Each row of this table is followed by its label. One hidden rule gives the labels. It looks at one to three of the table's principal directions, none of them among the few with the most spread.
[ 15 -32 -50  69   7   2  25  -6  24 -35  18 -24  27 -18 -15  17 -11  29
 -21  -4 -19  24  -7 -19 -56  -7 -19  -2  -2  -5 -32 -10  20 -12  12  47
  -9  10  15  30 -15   4  21  20  22 -27 -17  15 -12  28   6  16  -8 -14
 -20  -3] 4
[ 46 -36 -27  68  -6  10  51  21  60  13  37 -75  23 -22 -70  26 -68  84
 -59  25 -38  29  -6  -8   5 -39  20 -25 -27 -17 -40  24  56 -40 -59   6
  48 -28  41  53 -41  38  -8  -3  22 -34 -11 -14  29  14  17  19 -41 -67
 -23 -13] 3
[  3  -1 -18  21 -11 -30 -69 -17 -38  29  22  34  31 -21 -16  -4 -50 -17
   0  34  36  -3 -32  28  17 -16  14 -34 -31  20   9   8  29 -12  29  23
 -12  28  16  36 -19  -4  11 -34   5  47  44  23   3 -55  -5  18  33  12
 -42  -7] 1
[-24  -4   4 -32  -7  13  39  -9  30   3 -53 -54 -21  11  25  15  12   4
   8  -1 -27  11  41  -4  -6  12   6  17  13 -21 -11 -41  10 -25 -51  40
  22   9  -7 -54 -11  -6  27  27  23 -22 -15 -13  17  44  43 -43  -3 -46
  24  -7] 5
[ 20  10  52  38  -5   6 -23 -36  49  20  27 -28  48  18  -2  52  18  -3
 -48   3 -23 -52  18 -41 -47  28  28  18  56 -22 -12  -8 -16 -58 -62  39
 -11  15  41  50  22  33 -10  18   3 -22 -34  19  -5  19   7  37 -48   2
  13 -38] 7
[ 41 -21 -37  51 -14   1  15  13 -14  -5  30   6  16  -8  -1 -20 -58   8
 -43 -23  -8  22 -33 -16  -6 -30 -24  -7 -20  24   3  12   4  12   0 -51
   8 -24   0   9 -18  26  -8  11  -8 -28 -17  -6   7 -23 -13  11  32 -61
 -33  10] 5
[-46 -41 -32 -27  14   3   5 -23  29 -54  -3  73  33  50 -38  15  83 -29
  50   8 -39 -21   5  20 -71  28  -2   4 -14  -1  10  -4 -34  -9  34  85
 -52  42  -8  -1 -40 -17  29   2  15  41   0 -53 -38  41  -6 -70  10  13
  75 -12] 3
[  4  22 -24  -2  49  17   1  16  26  10  30 -10   2  -9 -33  -5  18  15
 -16  -9  -9  -8  -8 -21 -19  -6  18  14  10 -16  -8   7   6  -7 -44   1
   3 -19  20   0 -33  13 -41  -2  16   2 -10  -5 -33  38 -20 -16  -9   5
  19  15] 3
[-77  -5  24 -78 -24 -11 -26 -11 -18  10 -44  55 -34  23  27   3  48  -3
  67  64  43  31  24  12   7  33 -48 -57 -58 -24 -14 -17   8  14  81  36
  13  26 -52 -43   3 -26  54 -43 -58  69  61  10   6 -34  24 -76  -3  77
  20  11] 4
[-56  31  79 -36 -30 -24 -48 -47   6  35 -31  34  39  39  46  48  30 -43
  44  62  29 -54  35  13 -11  39  30 -26  23 -24  12 -23 -31 -19  29  44
 -11  40  11   6  33  -3  58 -23 -33  64  53  18  -8 -37  28  -3 -29  58
  31 -43] 1
[ 44 -87 -28  96  -1 -17  31 -34  25 -47  61  49   8  26 -57  -3 -43  24
 -42 -24 -22   0 -76  -1 -39 -50 -29  -2 -43  50   4  32 -21 -26  25  10
 -29  20  -3  56   6  23 -12  17 -10  -5 -53 -23   2  -6 -34  23  17 -38
   1  -4] 7
[ 29 -28  33   1  10 -11  14 -10  15  19 -36 -14 -57 -14  45 -18 -34   5
 -11 -17   2 -21   2  12  28 -44  29  48  35  33  22 -50 -17 -46 -37  17
   2  22   9 -14  42 -15   1  60  -2  -5 -10  52  22  10  15  27  21 -47
  -2 -24] 7
[ -1  24 -11 -16   9  -4   8  47 -23  -6   2 -23 -41 -47   9  -9  -2  66
  18  24  22  48  16  10  47  10 -30 -22 -19   4 -27   2  40  29  23 -37
   9 -19 -28   7  -6 -16  -3 -22  -7 -26  15  27  -4 -13 -11  16 -11  48
 -25  36] 4
[ 15 -55  32  62 -32  -9  58 -54  61 -31  25 -28   7  19 -19  40 -59  62
 -30  26 -26  -4 -27  11 -15  -8  14   1 -18   4 -12 -10 -39 -50  10  -2
  12  -4  13  36  -4   8  50 -30  11 -28 -41 -16   5  -5  14  76 -33 -61
   8 -18] 4
[-15  14 -78  10  -2  20  62  46  -2 -43 -18 -44   4 -31  17  -6  -4  36
  29  -1 -29  60  29  11   2   8 -27  -5  -9   0 -20  -9  39  44   7 -12
  13 -26 -11 -36 -51   4  28  23  28 -44   5 -11 -13  24  10 -28  16 -35
 -20  28] 0
[-34   8  66 -51 -48 -28  21 -33  -5  12 -40  18 -40  34  70 -13  -2 -52
  25   9  22 -34   2   8  29  12 -25  -9  -1 -10  27 -13 -29  23  25 -39
  13   6 -18 -52  68 -11  18   7 -57  40   7  -5  46 -22  23 -13  12  25
  27 -18] 6
[  1  40  -8 -43  44  19 -31  41 -25  45 -43 -22 -11 -22  12  -9  32 -17
  24 -16  23   6  44   7  29  -7  33  12  29   8   4  -5  33   5 -28  37
   3   2  -1 -26   0   1 -25  32  14  12  44  37  -4   8   4 -42   1  22
 -14   1] 4
[ 21  11  17  14  31 -10 -50 -30  -3  37  67   5  61   6 -47  34 -26   7
 -43   7  17 -36 -39   7 -11  12  40 -17  -6   6  12  20   4 -24   2 -15
 -16 -25   6  52 -25  24 -24 -52  19   9 -10 -27 -26 -31 -33  43 -21 -11
  -9 -26] 5
[ 51   5  22  41  29   1  -3  32  19  33  21 -34 -33   4 -64 -12 -39  47
 -59  -8  29   7 -26 -16  36 -72  23  -3  -9   7 -30  31   5 -23 -68 -30
  35 -20  32  58  12   8 -69 -22   8 -19 -22 -19  13   0 -17  33 -27   2
 -18  20] 3
[-15   3 -28  -2  -9 -10   4  -8   2  66 -14 -25  -9 -29  45  12 -63  29
  -8  52  39  22  10   5  30  -7 -10 -43 -35   7  -5 -18  65  -9   8  15
  28 -16 -13 -42 -17  56  20  13 -36  51  48  52  39 -44   6 -39  19 -22
 -43 -21] 2
[ 13 -27  -7  20 -33 -11 -26  -2  -6  -5   2   7  -3  13 -32 -13 -34 -12
 -35  -4 -13  -2 -27   0   7 -23  -3   1 -20   4  -6   9   1 -22 -29  -6
  -6  13  13  21  -4 -12 -20 -17  18  -9 -38 -39  35  -6   0  13  29 -34
 -12   6] 4
[-15  61 -72 -55 -11  22 -31  75 -88 -33 -32  23  19 -35  35 -48  30 -73
  43 -52 -16  31  20   3  10  22  -9  24  14  -7  12  -6   7  95  23 -57
 -14 -18 -14 -55 -35 -57   4  -1  42 -28  30 -25 -33  35   0 -28  70   6
 -18  52] 2
[ 16  -4  26  27   4  26  29   3  35  -3  23 -54 -42   8 -51 -18  -2  35
 -34 -16 -25  19 -19 -34  12 -34  15  29   9 -32 -29  24 -16 -24 -91 -35
  57 -17  25  -2  12   1 -45 -13  22 -44 -50 -28  -1  44   6  24 -30 -27
   2  39] 4
[  4  34  19 -27  42  16  13  26  24  18 -20 -34  25 -11  17  51  45  29
  14   9  -3  -4  64   1 -14  27  22  -1  37  -6  -7 -38  28 -15 -11  50
  -7   1   0  23 -15  -1  21  30   5 -27  27  21 -29  20  18 -21 -56  18
  24 -38] 1
[ -8 -19  29  22  11  -2  20  -7   8 -30  15  -1 -18  23  -9  -5  39  31
  14   3 -13  11   3  -9 -16  -2 -22   6  16   4 -10   9 -25  -9 -24  -8
   2  19 -13  11  22  -2  -1  12  -3 -39 -32  -7 -27   2  -6   5 -21   9
  18  24] 3
[ -4  -3  17 -27 -34   7  -2   4 -17  35  -6  -3 -31   6  26 -33 -50  -1
 -18   0  -5  17 -18 -11  45 -16  -2   1 -21   0  11   4  -9   0 -39 -80
  43 -31 -22 -65  -4  24  -9 -10 -20  -1 -10  -9  26 -25   4 -16  42 -70
 -16  28] 1
[ 62 -28 -79  70  10  10  15  35  -1 -10  55 -20  15 -30 -65 -34 -73  27
 -74 -39 -20  38 -60 -20  -3 -58 -10  -2 -32   6 -20  34  34  12 -22 -48
  22 -47  21  31 -37  19 -54  -2  27 -31 -35 -32  14  11 -21  25  25 -70
 -52  18] 6
[ 50 -26 -42  56 -33   5  28  17 -10 -36  76 -23   8 -26 -63  -7 -62  90
 -39   6 -10  59 -50  20  43  -3 -22 -22 -59  33 -37  60  13  19  18 -86
   3 -55 -15  51 -43  26 -19 -70  31 -49 -42 -49  10 -31 -42  70   7 -40
 -50  38] 7
[ -4  -6 -35  -2  29  -6 -70 -10   3  31  27   9 114 -13 -50  49  35 -23
  16  37 -12 -22  35  18 -60  39  40 -44   4 -10  -1   2  56 -36   1 125
 -24  43  34  58 -71  10  34  -4  36  37  76  28 -38  -2  21 -46 -15  18
   2 -38] 3
[ 24 -21   2  -6  -1  19  15 -18  39  12  18  -7   0  -1 -10  10  18  22
 -29   0 -18 -11   4 -14 -11  23   3  14   4  -2  -7   2  -2 -37 -23  21
 -15 -11   7   6  -9  37 -21  10 -11   8 -23   5  25   8  -9 -10 -16 -18
  19 -30] 5
[  23   21   13  -59  -10  -16 -122   16  -91   35   -6   47   27  -29
  -10  -24  -40  -34   12   -3   37   -1   -3   55   68   17   54   -6
   -4   40   34   -3  -24   10   35  -36   -7   -5  -18   21  -47  -44
   14  -81   44   12   54   14  -22  -67   -4   52   52  -21  -49   23] 6
[ 21 -23  26  16 -33   8 -32   0 -18   8  24 -27 -18 -17 -65  -4 -28  63
 -18  35   9  50  -9  11  53  -4  13 -18 -32  -8 -33  34  -1 -25 -17 -29
  43  -7   0  45 -18 -12   1 -85  26 -31  -2 -12  15 -41   6  59 -29 -13
 -42  33] 5
[-11  28 -19 -41  40 -14   4  31 -32  -6  -1  -2 -10  -5  11 -13  30 -31
  17 -40  -1  -5  -6   4  -2  -2 -20   2   2   7   8  -4  42  44  -8 -12
 -18   3 -30 -27  17 -33 -30  32  13 -10  -4 -28 -18  50 -12 -45  25  36
  21  15] 5
[ -3   1  52  47  37   0  32 -34  66 -22  16   4  63  38 -23  76  40  16
   8  13 -14 -43  12  -5 -72   4  37   0  38 -20  -6 -12 -35 -34  29  68
 -22  25  31  75  24  -2  40  12  -4  -4   3  -7 -53  20  16  32 -96  35
  53 -61] 7
[ 34  19 -78  -6  74  16  15  65 -16   0  -1   7 -20 -34  -8 -46   5 -34
  -7 -82 -20  17 -12 -17  -8 -54 -10  30  12  24  20 -10  54  31 -45  13
   2   0  -3 -30 -19 -11 -60  91  12 -15   5  13 -26  71  -8 -76  45 -18
   2  18] 1
[-69 -20  51 -13 -35  -2   2 -33  24 -32 -54   1  18  42  12  43  64   2
  45  55 -23 -10  53   1 -42  45   3  -7  24 -57 -17 -23 -40 -24  33  53
 -11  38  -3   3  26 -27  69 -18  -4  -2  -6 -22   5 -11  40   5 -60  23
  39 -31] 3
[ 17 -16 -10  66 -15   9  21 -31  24 -52  36  24   1  -8 -25  -6  -4  12
  -8  -5  -9  -7 -32 -12 -21   4  -2  26  10  -5  -3  29 -58   2  40 -10
 -18  -1  29  38  11   7  -1 -24  -3   2 -26  18 -10  -3 -22  77 -22  23
  -3   6] 2
[ 41  10 -48   0  14   2 -84   5 -67  60  48  44  49 -19 -26 -37 -48 -76
 -26 -31  35 -19 -51  18  23 -30  33  -8 -22  44  50  36  26  20   4 -24
  -3 -20  19   1 -37  27 -47 -10  11  51  49   7  -3 -47 -38 -12  73 -35
 -61  -1] 0
[ 43 -29  50  61  -3  -9  22 -39  67  -9  13 -33   8  25 -16  30 -16  24
 -47  -2 -17 -49   8 -12 -29  -8  27  26  43  12  -2 -13 -51 -67 -59  32
  -4  17  51  64  12  17  -1  13  14 -35 -48  17   2   9   8  66 -36 -30
  19 -22] 6
[ -1   0  37  -8 -16 -29 -50 -50  24  54  34  19  88  34  -1  73  -6 -14
 -30  56  22 -74   8  11 -38  52  17 -55 -18   6  13   0  16 -48  18  48
 -50  10  20  58 -25  45  20 -36 -23  51  21  -5  16 -55 -12  -7 -17  22
  24 -66] 6
[-16 -33 -16 -29   4  10 -51  18  -9  -9   5  60  23 -10 -55  -3  71   7
  60  41 -20  30  37  19 -14  26  -5 -33 -24  -2  -5  15  21 -23  21  93
  -4  60  -1  37 -53 -18  33  -9  -8  31  73  40 -29 -14  23 -67 -12  45
  16  11] 7
[-82   9  72 -31 -42 -10 -32 -43 -15 -27 -22  10  -4  19  13  29  66  19
  77  87  21  -3  36  33  11  69   6 -17   8 -39 -10   3 -47  -5  67   7
 -15  27 -10  10  27 -36  64 -82  -3  14  17  -2 -13 -59   7  56 -55  80
  11   4] 0
[ -3  29 -46  -4   4  -2 -24   3 -18   5  -1   5  53 -27  36 -14   1 -52
   5 -22 -19 -12   6  -8 -25  27  -3   3  34 -10  12  -7  29  19   2  16
 -24   2  10 -26 -12  19  -4  45   6  16  14  29  -1   2  12 -24  33 -13
 -16 -20] 0
[-38  20  69 -24  -9   0  58 -23  -2 -46 -48  -6 -73  28  46  -4  36   1
  43 -13  16  -6   7   8  24  11 -16  35  22 -13  14 -12 -70  30  46 -52
  -3  -3 -31 -37  75 -44  19 -14 -21 -27 -38 -23   3  -1   2  47 -40  45
  38   8] 3
[ 39 -16  51  30   1 -17   3 -36  13  50  10 -42   4  -3   3  15 -94  38
 -48   5  27  -2 -26  10  35 -30  33 -15  -6  17   5  -7  -5 -44  -8 -29
  40 -24  -3  13  11  28  12 -21  -5 -10  -4  24  19 -55  19  60 -20 -68
 -36 -23] 0
[ 56  -9  32  83 -43  -3  -8 -39  20  20  18 -51  34   4 -53  23 -83  10
 -69  -5   4 -18 -31   0  28 -27  50   3   6  -2 -14  46 -19 -41 -29 -12
  15 -10  53  68  21  30 -17 -45  30 -16 -33 -15  54 -39  11 104 -36 -41
 -41 -26] 2
[ 56 -11  -3  66   3 -40 -40  -6   4  60  33 -18  40 -31   4  17 -83  14
 -53  24  43 -20  -7  -1   5 -33  11 -43   2  33  -8   1  47 -26 -12  30
  15   8  36  71   6  42  -5  20 -16  26  44  80  18 -42   1  37   6   0
 -64 -27] 6
[ 19 -72  62  87   1 -31 -16 -96  64  -4  25  33  32  42 -16  42  10  -2
 -25  28   3 -71  -9 -12 -73  -8  23  11  44  11   7  -8 -65 -87   1 103
 -32  68  44  85  57  28  22  28 -22  35 -19  53  -1 -21   2  59 -48  14
  23 -64] 5
[  8 -11  33  61 -33  11   6 -42  29 -34   9 -12  33  55 -52  28  -6  -7
 -25  -9 -19 -38 -19   2 -16  -2  44  28  16  -2  -4  45 -78 -27 -16 -10
 -25   0  40  44  12  13  -6 -50  42 -25 -64 -66   9  -9 -17  78 -30 -21
  15  -2] 7
Which label does each new row get?
[ 31 -10   5 -25 -28   4 -10  21 -30  10  19   1 -25 -19  16 -25 -32  29
 -27  -6   1  25  -9  -2  41  12 -20   0 -23  23   0   1  -6  10  -8 -80
  13 -35 -30 -13 -19   3  -8 -29  -7 -32 -13   1  13 -23 -16  18  35 -39
 -23  32] ~ 5
[-48  50 -28 -55   8  41  25  56 -15 -31 -48 -38  10  -1  26  -6  78 -30
  45 -24 -47  33  59 -26 -33  37 -16  16  28 -57 -12 -22  20  44 -27  -7
  14  -8  -8 -67 -29 -38  19  25  27 -57   2 -34 -32  61  36 -71  -6   1
  28  34] ~ 0
[-25   4  12 -21   6  -2   0  -4  12  -8 -25   8  28  13  20  42  52  -8
  29  23   1 -21  43  10 -34  36  -2 -13  14  -9   3 -24   6  -4  40  57
 -33  19  -1  17   2 -11  36  13 -10   9  22   5  -7  -2   9 -19 -32  41
  27 -38] ~ 0
[-33  17  60 -46 -11 -26 -14 -49   0  16  -2  83  46  65  39  30  20 -80
  36  12  19 -84 -15  34 -15  20  23 -12   1  20  63  -8 -50   8  61  -1
 -45  16  -4  -4  25   3  29  -4 -44  73  30 -36 -13 -37  -9 -21   7  25
  61 -60] ~ 7
[ 55 -10  23   2  -4  -8 -33  20 -16  61  26 -26 -51 -28 -28 -18 -50  38
 -64  -3  41  23 -20 -23  58 -32 -14 -23 -35  12 -26  24  45 -16 -45 -32
  45 -17 -10  26  22  14 -57 -23 -23  -1   2  31  47 -13 -11  11   0  16
 -44  22] ~ 2
[ 29   8 -38  -2 -14  -7 -21  22 -46 -18  -8 -10  32 -35   2 -17 -50 -17
 -11 -32  -2  27  -7  23  15   7   1  -6  -6  11   5 -15  10  30  39 -31
   2 -21  -7   9 -39 -37  23 -27  41 -36   9  -9  -3 -18  21  39  32 -47
 -45   8] ~ 6
[ 65 -71 -15  63  12   7  56 -32  47 -21  59 -23  16  -4 -50  25 -37  78
 -47  -6 -14  21 -31   9 -24 -12  -3  -2 -32  39 -14   4  -6 -45  10  19
   0 -17   1  57 -38  28  16 -11  18 -36 -28  -5  -8   0 -13  39 -23 -64
  -6 -17] ~ 3
[-52 -14 -18 -49 -30  -7 -48 -10 -26  -2 -15  49  37  23  -9 -25  26 -73
  32  15 -25  -3  -7   2 -33  16  -1 -18 -19 -43   7  -4  -2  10   9  20
   6  28   1 -41 -25 -34  28 -21   8  46  31 -38  -3   8  34 -64  43 -13
  21   7] ~ 3
[ -5  13 -22 -51  15  20  22  23  22   0 -40  21 -30   3  19 -18  37 -47
  10 -40 -26 -27  20 -13  -5   1   6  40  19  -6  22 -15  -6  10 -23  26
 -18   2   5 -51   2  -3 -29  53 -12  29  -1   3  17  62   2 -64  22   7
  49 -11] ~ 1
[  1  16 -71  28  23  30  26  34  -9 -74  35   8  42  -9 -33 -13  21 -18
   4 -67 -74  16 -36 -14 -47   1  -2  41  11  -9   1  20   0  38  -2 -33
 -37 -14  -1 -12 -33 -21 -19  20  54 -60 -55 -62 -53  68 -20   1  22 -33
  17  31] ~ 7
[-24  52  74 -75 -34   4   5   1 -43  29 -51 -20 -67   2  75 -20 -15  -9
  26  -3  36  14  19   8  84  19  -3  10   6  -4  18 -16 -33  32   3 -98
  41 -30 -45 -77  40 -18  15 -34 -27 -15   7   3  20 -35  16  17   6   2
  -5  28] ~ 2
[-32  -4 -38 -37  33   0  -8  25 -26 -11 -23  29 -29 -26   9 -34  39 -11
  58  -3   6  25  12  13   5  -4 -11   2   0  -1   3  -4  19  34  34  30
   4  15 -26 -41   5 -23   2  28  -4  36  45  38 -21  24   0 -46  21  41
  -3  23] ~ 0
[ -4  -6  11 -11 -23   6  20  13 -17 -38  -2  -9 -11  -1  -2 -10  11   7
  12 -14 -22  29  -5  -2   1  11 -25   1 -16 -15 -12   1  -7  20  18 -37
   9  -1 -18  -7   4 -43  22 -22   9 -45 -15 -27  -6  14  18  12  -3   1
   8  29] ~ 4
[ -1  13 -24 -34   3  -4 -29  37 -35  26 -36  12 -18 -18  20 -38 -24 -41
   5 -24   8  15  -2   2  29 -33   2   0  -5   2   9 -15  30  22 -10  -7
  21   0  -9 -41   3 -20 -14  27  -2  21  30  11  15   9  19 -41  48 -17
 -23  11] ~ 4
[  2 -10 -48  31  15  12  72  39   6 -89  -3  46 -27  30 -31 -29  15  -6
  12 -54 -24  26 -46  -2 -26 -55 -39  22 -29  10  -3  10 -33  54  44 -36
 -21  -8  -8   6   3 -45 -15  14   2 -29 -46 -87 -25  47 -19 -15  13   3
  36  24] ~ 4
[-27  19  41 -65 -30 -32 -95 -28 -52  67  14  65   6  21   8 -11 -33 -47
   4  35  62 -31 -37  25  53  16   9 -47 -48  14  26  27  -6  11  40 -46
   0 -11 -28 -20   6  13 -14 -77 -36  90  41  -8  21 -75 -24  -8  44  34
 -17   6] ~ 4
[-36  12 -15 -59   3  -4  41  21 -50 -13 -21  -3 -50   3  18 -42 -28 -17
  28 -30   6  35 -33  25  48 -15 -33 -11 -48  -2  29   5  16  69  43 -99
  32 -46 -63 -91   1 -32  -3 -19  -6 -11 -10 -62  10  -7  -2 -31  35 -30
  -2  35] ~ 6
[ -17   52  -24  -49   34  -13 -125   12  -33   82    0   10   33  -43
  -15   16   21  -39   16   41   39  -39   31   21   22   27   52  -19
   10    5    9    1   77  -28  -34   92  -36   38   29   19  -34    8
  -33   -9   25   77   73   62   -1  -10  -17  -38   24   75  -23  -13] ~ 7
[ 23  38 -24 -11  45  -7 -69  29 -63 -16  18  68   6  -5 -31 -42   6 -57
   3 -66  27   2 -46   5   6 -26   0  12   0  33  19  13 -18  41  26 -23
 -24   8 -14  21 -10 -47 -45 -19  22   2   3 -17 -54   5 -25   5  43  36
 -11  40] ~ 4
[ 26   1 -18  36  -7  21   3  -3  24  29   5 -45  26 -21  13   3 -24 -10
 -45  -9 -20  -7  16 -38 -24  -5  23  20  39 -26  -5 -10   8 -19 -53   9
  30 -20  42  -8  -7  39  -9  35   7 -11   0  36  15  15  15  12  -6 -55
 -31 -21] ~ 3
[-14  -5 -77  -9   8  21  50  63 -41 -72  -5  -3 -57 -48 -16 -72   8  47
  39 -27 -21 110 -16  -2  26 -12 -62   0 -34 -18 -34  16  15  77  42 -70
  39 -33 -50 -50 -26 -43   1 -15  15 -47  -7 -18 -22  25   6 -15  21  -6
 -26  80] ~ 3
